(in the rows, 128 means zero)
Families of rows that turns and mirrors carry onto each other, the same ones carrying the whole set onto itself: the rest of each named row's family, in list order:
3 families of 5 rows:
H: [106  99 116 137 143 120 125 130 120  73 117 103  77 133 154 140 122 100
 141 150 117 155  79 157 149 105 119 136 108 166]
Z: [ 98 117 132 118 136 147 111 127 145 100 141 139 104 121 134 159 120 144
 138 190 113 130  83 122 108 134 153  95 177 111]
Y: [100 129 138 139 140 140 117 122 134 114 106 129 110  89 134 159 122 127
 162 165 111 143  67 183 119 124 144 115 133 181]
P: [105 144 114 146 144 107 158 133 136 123 138 112  96 127 132 151  95 115
 146 116 121 145 126 124 154 109 145 159 158 125]
R: [ 92 125 129 131 169 139 140 141 121 133  77 142 122 102 141 150 107 125
 155 139 135 135 107 166 126 135 165 117 142 158]
X: [104 111 143 137 173 144 152 146 115  85 106 108  91 150 171 143 112 117
 140 148 127 169 116 150 155 107 128 131 140 146]
N: [128 155 119 133 147 132 124 126 142 119 109 111  89 134 148 142 100 120
 104 136 160 150 126 141 126 169 122 124 181 141]
C: [124 137 113 129 145 116  85 145 166  98 127 116  87 137 128 131  99 113
 131 155 126 156 110 155 126 185 124 121 176 112]
Q: [121 117 107 135 144 118 150 113  99  67 114 120  81 141 141 151 114 117
 127 171 105 151  91 163 155 126 134 127 104 158]
L: [ 91 127 118 146 139 124 149 107 134 106 105 154 103 109 133 171 116 121
 158 181 115 155  71 169 111 132 148 100 138 161]
U: [115 126  82 132 140  95 117 138 152  97 130 112  82 120 123 136 112 108
 137 119 107 136  97 142 167 130 136 158 136 110]
J: [117 120 142 122 130 141  83 149 132 110 146 130 119 126 113 158 102 130
 146 193 113 133  96 138 110 133 152 109 169 137]
G: [106 128 122 125 147 118 109 126 157  92 132 109  73 133 143 113 100 129
 135 152 121 124 112 134 113 193 138 113 163 114]
W: [ 95 115 123 135 148 150 103 149 109 123 124 121 128 136 123 166 118 123
 113 168 147 135 127 114 115 124 152 112 160 132]
E: [101 135  92 148 150 105 132 119 132  93 140  98  84 122 119 138 121 126
 132 130  91 131 118 143 160 157 144 148 119 111]

Same family as C: H, Y, U, J
Same family as N: P, R, X, W

Families of rows that turns and mirrors carry onto each other, the same ones carrying the whole set onto itself: the rest of each named row's family, in list order:
4 families of 8 rows:
geki: [116 114 130 127 128  93 135 140 123 152 102]
vasu: [168 156 108 131 141  88 131 127 118 122 127]
lup: [114 104 140 129 101 143 150 116 102 121 119]
bupu: [122 151 102 118 105 131 112 126 143 122 112]
Nazu: [110 112 149 112 103 144 142 118 121 113 132]
rona: [158 152 116 142 154  90 132 122 108 128 127]
Gola: [131 101 128 119 134 108 133 141 140 144 105]
zotep: [145 115 125 118 147 105 163 114  86 130 139]
Medo: [142 164 120 121 117 131 142 109 102  91 144]
mur: [117 151 118 142  99 131 116 118 145 125 110]
Fek: [140  97 126 127 122  93 134 130 127 152 109]
Tupe: [111 148 134 131 153 134 126 150 107 120 125]
teke: [150 120 115 102  96 103 139  92 132 115 124]
Natil: [127 151 100 138 113 120 104 123 135 131 103]
zibon: [144 152 112 134 118 142 145  91 107 105 147]
laf: [148 162 102 132 147  92 130 116 127 135 130]
Sureb: [122 159 107 128 107 128 106 125 134 115 105]
poz: [161 116 113 107  99 106 149 101 135 115 124]
Bip: [108 108 132 118  92 142 128 108 117 125 124]
gorot: [135 105 118 117 127 101 124 144 131 149 103]
nufu: [152 102 143 118 144 109 156 119 100 124 144]
zit: [126 163 121 133 125 140 127 100  97 100 142]
kodeg: [116 151 131 144 138 134 132 148  97 133 142]
dutok: [151 113 145 121 147 109 164 124  97 115 136]
dodu: [123 141 135 142 154 134 124 152 102 125 126]
Duv: [111 129 140 144 149 133 121 144 105 138 127]
piz: [138 109 146 123 134 112 157 106  89 120 147]
vaziz: [163 153 100 128 149  97 133 133 121 123 116]
gal: [147 115 112 117 109 103 149  85 133 122 107]
pedu: [139 157 132 127 124 135 138 100 103  91 147]
kif: [106 106 142 114 110 147 132 118 116 116 123]
Loda: [156 131 108 117  98  99 139  85 119 114 123]

Same family as Tupe: bupu, Nazu, Gola, Medo, poz, dutok, vaziz
Same family as zotep: geki, lup, mur, zibon, laf, kodeg, gal
Same family as piz: rona, Fek, Natil, Bip, zit, Duv, Loda

Families of rows that turns and mirrors carry onto each other, the same ones carrying the whole set onto itself: the rest of each named row's family, in list order:
4 families of 8 rows:
Gogu: [139 115 109 138 113 113 124 125 102 129 128 135 123]
Nolo: [ 95 151 148 111 165 105 143  98 160 124 106 138 126]
semo: [106 154 139 119 164 105 135  85 164 123  98 131 132]
bele: [143 119 111 137 114 100 147 120  97 129 138 139 138]
daf: [111 145 141 122 179 121 163 100 161 123 118 134 141]
Rozis: [114 130 137 103 174 109 173  95 147 128 103 121 140]
zel: [102 131 145 105 177 118 156 101 144 122 103 118 147]
gazak: [138 130 101 136 112 117 143 115  93 131 132 143 144]
pekuf: [139 137  90 122 107 122 130 121 104 125 131 147 129]
buro: [150 129 102 120 115 108 152 129 108 126 147 147 130]
Bamul: [119 144 129 115 174 120 167  98 171 128 111 132 126]
zemuk: [147 125  98 120 115 120 130 132 113 127 136 142 115]
Bar: [141 125 104 126 115 113 137 119  86 130 109 129 131]
Sokep: [104 148 141 101 163  93 149  85 148 121  99 127 146]
Munog: [104 150 145 113 174 118 152 100 161 131 107 141 128]
zeme: [140 141  95 119 103 105 127 122 105 120 119 139 116]
dufe: [151 150  95 137 110 110 148 119 113 126 133 151 122]
Vafe: [145 124 110 131 115 105 121 119  94 117 116 124 136]
rino: [153 134 103 142 121 117 157 118  95 136 123 142 135]
zeku: [157 129 109 135 126 108 151 119  92 124 129 133 149]
toluz: [ 93 138 140  96 162 105 138 102 155 110 104 120 134]
lon: [164 146  97 129 124 116 147 125 115 120 140 144 134]
kital: [135 127  99 132 108 120 128 118  95 128 124 139 136]
kanu: [116 148 135  92 175 114 159  92 151 130  99 131 147]
bep: [101 154 136 113 164 108 145  99 174 111 119 136 129]
mudo: [118 152 134 110 175 124 146  91 165 133 100 135 132]
pigu: [ 94 145 151 100 167 101 150  99 148 124 103 134 134]
nugo: [ 99 130 140 104 159  93 150  91 151 117  96 114 131]
Kegon: [105 145 131 117 159 103 142  95 173 116 105 126 115]
ruf: [152 141  96 125 112 114 118 126 116 113 126 136 120]
Sof: [143 140  93 129 109 118 145 119 103 128 139 151 139]
narar: [102 145 147 100 177 115 159 101 148 130 105 136 136]

Same family as toluz: daf, zel, Bar, zeme, dufe, rino, bep
Same family as Munog: Nolo, gazak, pekuf, kital, pigu, Sof, narar
Same family as zeku: Rozis, Bamul, Vafe, lon, nugo, Kegon, ruf

Families of rows that turns and mirrors carry onto each other, the same ones carrying the whole set onto itself: the rest of each named row's family, in list order:
3 families of 6 rows:
libe: [145 210 112 102 114  96 130 115 130 119 112 156 104 148 143 135  80 141
 157  92  98 103 122 128 152 139 107 130 148 135 145 132 121 137 151 144
 111]
kolon: [168 130 173 130  87  98 117 118 121 113 164 179 129 111 119 113 111 125
 162  84 115  73 115 152 173 159 113 123 128 104 116 178 140 117 113 145
 124]
kaz: [180 141 155 109  76 122 122 138 115 148 156 172 102 113 112 121  91 112
 139 100  73  90 110 125 165 103  69 123 110 134  97 142 138  88 117 145
 117]
zum: [166 183 141  80 116 143 142 151 122 150 130 164  78 110 122 107  86 113
 114 135  94  75 119 132 126 145  90 121  95 144 132 143 136  89 109 129
 109]
zot: [164 188 125  99 122  90 137 153 114 143 107 178 123 137 125 115 105 111
 154 110 101  82 123 154 130 173 126 149 123 134 113 152 146  87 152 139
 111]
Vab: [158 179 139  84 102 107  75 140 120 156 101 187 105 145 107 113 107 126
 168 110 128  77 142 137 166 164 117 139 139 133 130 152 135  87 128 150
 135]
Pulo: [164 174 116 106 125  72 111 135 141 140 141 172 145 121 132 133 101  93
 155  76  97  95 122 130 146 124 123 154 154 157  99 152 167  88 138 134
 112]
Taba: [161 162 127 116  90  87  99 108 124 128 126 169 127 142 121 135  87 123
 174  68  95 105 125 127 180 120  94 134 156 136 110 142 129 106 157 156
 124]
mor: [141 212 114  78 128  97  80 129 154 145 121 167 105 138 134 131  97 124
 152 100 127  88 138 112 155 135 126 139 160 154 152 144 146 119 108 135
 123]
guso: [170 161 143  88 111 121 117 153 136 162 162 169 106  95 119 119  96  93
 119 111  89  76 120 119 141 110  97 135 110 159 107 151 165  75  91 128
 111]
tus: [159 160 142 113 126 104 103  94 166  99 171 160 121 102 142 115  97 111
 139  74 134  85 117 119 155 141 113 108 168 138 149 172 146 136  97 126
 126]
muf: [148 153 159 110 121  98 109 126 147 129 173 172 132  90 126 119 109 113
 142  91 132  60 130 138 159 154 147 137 128 136 131 184 167 110  83 127
 113]
pivur: [140 175 153 107 131 121 147 115 131 113 141 158 107 101 131 109  89 133
 134 108 130  62 128 151 142 187 140 123 113 127 156 174 137 123 113 129
 106]
Ragir: [168 164 145 129 116  95 156 114 136  88 164 160 124 112 150 115 101 121
 142  86 105  87  97 149 139 161 112 113 140 111 133 168 138 147 123 130
 109]
Tubo: [151 145 162 110 104 129 101  86 134 106 138 164 100 112 116 104  86 135
 151  89 144  72 134 136 174 170 108 104 142 124 156 171 120 120 116 145
 131]
nezuf: [170 165 149  79  91 152  95 129 127 148 130 170  68 124 111 105  86 122
 129 122 107  84 125 114 160 127  65 104 122 138 141 139 119  97 102 144
 133]
vila: [168 185 130  83 108 128 101 129 155 138 159 158  83 113 137 123  86 109
 120 104  96  96 113  98 148  94  72 108 142 152 139 136 140 120  85 129
 121]
Rusam: [173 181 133 104  97 122 153 135 128 126 155 155  90 119 142 126  82 120
 124 107  66 100  97 121 138 105  69 114 117 132 121 131 131 125 119 135
 104]

Same family as zot: libe, Vab, Pulo, Taba, mor
Same family as zum: kaz, guso, nezuf, vila, Rusam

